One turn moves every row onto another: examples first, then more rows asked:
fiz: [.04, .07, -.10, -.17, .03, -.05, -.01, -.07, -.04, .07, -.06, -.21, .04, .07, .08, .03, -.05, -.38, -.11, -.09, -.39, .03, -.29, -.10, .01, .00, .05, .10]
kaze: [.02, .15, -.18, -.22, .03, -.10, -.07, -.03, -.15, .13, -.08, -.27, .01, .07, -.04, .02, -.05, -.31, -.07, -.07, -.39, .03, -.26, -.08, -.08, -.05, -.06, .11]
Pom: [-.11, .23, .11, .16, -.20, .36, -.06, .16, -.12, -.08, -.07, -.11, .16, .09, -.01, .03, -.31, .03, .10, .02, .13, .05, -.13, -.09, .13, -.03, -.13, .04]
leta: [.04, .11, -.10, -.19, -.31, -.15, .01, -.11, -.13, -.23, -.07, -.43, .08, -.05, -.01, .14, -.28, -.04, .14, -.02, .10, .11, -.06, -.01, -.09, -.06, .00, .07]
vum: [.03, .14, -.09, -.17, .08, -.08, -.05, -.02, -.09, .09, -.07, -.27, .04, .11, .01, .04, -.05, -.37, -.07, -.08, -.41, .03, -.25, -.06, .01, -.01, -.02, .09]
finuf: [-.04, .17, -.01, .20, -.04, -.12, -.13, .00, -.14, -.17, -.05, .13, .05, -.06, .02, .11, .00, -.05, -.33, -.02, -.29, -.02, -.22, -.03, .01, .00, .01, .14]
tov: [-.03, .00, .18, -.07, .03, -.08, .02, -.06, -.03, -.09, -.24, -.09, .07, .18, -.02, -.28, -.47, .12, -.21, .07, .04, .06, -.11, -.09, .06, .09, .02, .06]
kego: [.10, .06, -.10, -.19, -.04, -.06, -.01, -.10, -.07, .13, -.09, -.18, .03, .03, .02, .01, -.04, -.33, -.11, -.10, -.38, .02, -.31, -.15, -.09, -.02, .07, .07]
mizuv: [.04, -.01, -.14, -.17, -.31, -.09, .06, -.06, .00, -.29, -.07, -.23, .16, -.01, -.08, .11, -.25, -.10, .12, -.07, .10, .08, -.05, -.08, -.09, -.04, .10, .02]
Gesib: [-.03, .15, -.06, -.18, -.26, -.16, -.05, -.02, -.05, -.16, -.02, -.50, .04, -.04, .04, .09, -.29, .00, .23, -.04, .02, .06, -.04, .04, .03, .02, -.02, .18]
Deme: [-.01, .04, -.10, -.18, -.25, -.05, .06, .07, .14, -.28, .00, -.25, .20, .03, -.04, .09, -.22, -.12, .15, -.09, .03, -.01, -.04, -.04, .01, .04, .16, .10]
nas: [-.09, .21, -.05, .17, -.01, -.09, -.13, .16, -.08, -.12, .01, .13, .08, -.04, -.02, .02, .04, .01, -.26, -.01, -.31, -.03, -.20, .03, .03, .03, -.01, .23]
Sedo: [-.05, .17, -.04, .00, -.17, .03, -.04, -.24, .01, .01, -.25, .03, .09, .12, .08, .13, -.01, .30, .07, -.11, -.28, -.01, -.09, -.05, .00, .06, .01, -.25]
zub: [-.10, .23, -.01, .12, -.04, -.14, -.16, .12, -.12, .04, .00, .04, .02, -.13, .01, -.03, -.01, .09, -.22, .02, -.34, -.03, -.22, .05, -.02, .00, -.05, .34]
Nug: [-.10, .04, .21, -.10, .10, -.08, .01, -.01, .00, -.05, -.21, -.12, .08, .20, -.02, -.32, -.44, .12, -.17, .05, .00, .02, -.04, -.03, .12, .12, -.02, .14]
Bitu: [-.01, .15, .03, .20, -.10, -.18, -.17, -.10, -.18, -.09, -.06, .06, -.01, -.11, .08, .11, -.05, .02, -.31, .00, -.28, .02, -.30, -.03, -.03, -.02, .01, .19]
Kotu: [-.09, .06, .19, -.09, .07, -.11, .00, -.02, -.06, -.04, -.23, -.18, .07, .18, -.03, -.34, -.48, .14, -.16, .07, .02, .07, -.06, -.02, .07, .12, -.03, .15]
pasa: [-.08, .00, .18, -.09, .09, -.04, .02, -.01, .02, -.10, -.23, -.08, .11, .20, .00, -.29, -.48, .07, -.22, .06, .02, .05, -.07, -.05, .10, .13, .03, .10]
Redin: [-.04, .21, .04, .13, -.12, -.19, -.16, -.03, -.18, .01, -.03, -.01, -.04, -.17, .06, .01, -.05, .09, -.24, .03, -.30, -.01, -.26, .00, -.04, -.01, -.02, .30]
febo: [-.12, .22, -.03, -.06, -.15, .00, -.09, -.19, -.02, .13, -.18, -.12, .02, .08, .12, .08, -.02, .39, .18, -.07, -.33, -.05, -.06, .03, .01, .04, -.11, -.09]
Kad: [-.04, .16, .17, .12, -.34, .29, -.07, .05, -.13, .09, -.07, -.15, .10, -.08, .04, -.04, -.38, .12, .09, .06, .15, .03, -.25, -.14, .03, -.01, -.09, .15]
tilo: [-.07, .02, .19, -.08, .02, -.11, -.01, -.10, -.07, -.06, -.24, -.14, .05, .15, .00, -.30, -.47, .14, -.18, .07, .02, .07, -.09, -.07, .01, .09, -.02, .09]
Veni: [.08, .09, -.16, -.22, -.04, -.10, -.04, -.07, -.15, .13, -.09, -.22, .01, .02, -.04, .00, -.06, -.31, -.08, -.06, -.37, .03, -.32, -.15, -.14, -.09, -.02, .11]
rav: [-.02, .15, .22, .18, -.31, .29, -.05, -.01, -.09, .00, -.09, -.17, .06, -.01, .12, .04, -.36, .05, .04, .04, .18, .03, -.27, -.16, .08, .00, .00, .06]
Nosa: [-.05, .19, .17, .20, -.23, .33, -.07, .03, -.11, -.12, -.07, -.12, .13, .08, .09, .06, -.36, -.02, .05, .00, .15, .04, -.16, -.11, .17, .01, -.07, .02]
futo: [-.07, .17, -.03, -.02, -.21, -.02, -.07, -.28, -.04, .07, -.26, -.07, .02, .07, .11, .14, -.05, .35, .10, -.07, -.27, -.01, -.10, -.02, -.02, .04, -.06, -.18]
tuvu: [-.10, .20, .11, .11, -.29, .33, -.08, .16, -.13, .06, -.07, -.15, .15, .01, -.06, -.06, -.32, .07, .09, .04, .10, .02, -.16, -.09, .06, -.04, -.12, .12]
ribo: [-.08, .13, -.08, -.23, -.24, -.06, .00, .09, .13, -.19, .03, -.38, .12, .02, .02, .04, -.24, -.08, .25, -.06, -.02, .00, -.04, .00, .10, .06, .08, .24]
Nomu: [-.12, .18, -.04, -.02, -.13, .08, -.04, -.16, .09, .02, -.20, .03, .10, .16, .06, .12, .06, .28, .11, -.10, -.30, -.06, -.04, -.05, .07, .09, -.02, -.17]
buni: [-.17, .26, -.01, -.07, -.12, .07, -.08, -.13, .09, .08, -.18, -.07, .07, .12, .11, .08, .03, .34, .16, -.09, -.33, -.08, -.03, -.01, .10, .06, -.09, -.09]

Kad -> Pom
Nomu -> futo
Gesib -> Deme
Now these:
Redin -> nas
kego -> kaze

One turn moves every row onto another: examples first, then more rows asked:
A: [.03, -.04, -.04, .02, .14, .15, .35, -.23, .10, -.05, -.08, -.21, -.16, -.09, .12, .07, -.28, -.01]
G: [-.05, -.24, .21, -.15, .01, .00, .24, -.04, .03, -.16, -.09, -.05, .18, .07, -.05, -.20, -.02, -.03]
W: [.05, .14, -.01, .04, .02, -.07, .21, -.02, -.27, .21, -.11, .16, -.19, -.16, .03, -.09, -.17, .04]
U: [.03, .05, -.01, .05, -.07, -.11, .17, -.03, -.19, .20, -.20, .16, -.18, -.18, -.02, -.07, -.13, -.01]
L: [.15, .14, -.08, -.34, .22, -.08, .02, -.12, .16, -.01, .03, -.02, -.03, -.02, .28, .04, .01, .07]
Y: [.06, .13, -.11, .00, -.04, -.04, .17, .00, -.18, .25, -.08, .17, -.18, -.15, .02, -.14, -.16, -.02]
B: [.07, .13, -.02, .00, .08, -.09, .16, -.02, -.21, .19, -.18, .20, -.14, -.18, -.03, -.16, -.16, -.03]
X: [.05, .14, -.04, -.34, .12, -.05, .00, -.07, .17, -.08, .07, -.04, -.05, -.12, .30, .01, -.01, .10]
K: [.14, .10, -.04, -.31, .17, -.09, .03, -.15, .14, -.09, .10, -.09, -.03, -.05, .33, .05, -.06, .07]
T: [.09, .05, -.11, -.30, .11, -.09, -.04, -.11, .16, -.03, .06, -.04, -.09, -.10, .30, .11, .00, .04]
M: [.00, -.25, .22, -.21, .07, -.04, .29, -.05, -.03, -.12, -.14, .02, .18, .15, .02, -.17, .00, -.10]
H: [-.03, -.17, .01, -.07, .13, .20, .39, -.14, -.08, -.04, .03, -.06, -.26, -.17, .21, .05, -.22, -.10]
Z: [.09, .09, -.12, -.35, .11, -.05, .07, -.04, .15, -.07, .09, -.08, -.04, .02, .34, .05, -.05, .02]
D: [.01, -.23, .15, -.12, -.03, -.04, .29, -.04, -.01, -.13, -.11, -.05, .16, .16, -.02, -.21, -.08, -.14]
C: [.06, -.17, .02, -.06, -.01, .21, .42, -.35, .05, .06, -.01, -.09, -.20, -.05, .14, .00, -.09, .00]
F: [.02, -.28, .19, -.11, .04, .00, .31, -.05, -.03, -.10, -.06, -.05, .18, .15, -.04, -.14, -.04, -.03]
S: [-.02, .12, .02, .01, -.03, -.04, .18, .02, -.17, .21, -.15, .16, -.15, -.21, -.05, -.15, -.13, .06]
Q: [-.04, -.31, .17, -.14, .00, -.05, .25, -.02, .03, -.15, -.12, -.05, .14, .14, -.01, -.07, -.01, -.11]

U -> T
F -> W
Now these:
Y -> Z
B -> L
H -> A
S -> X

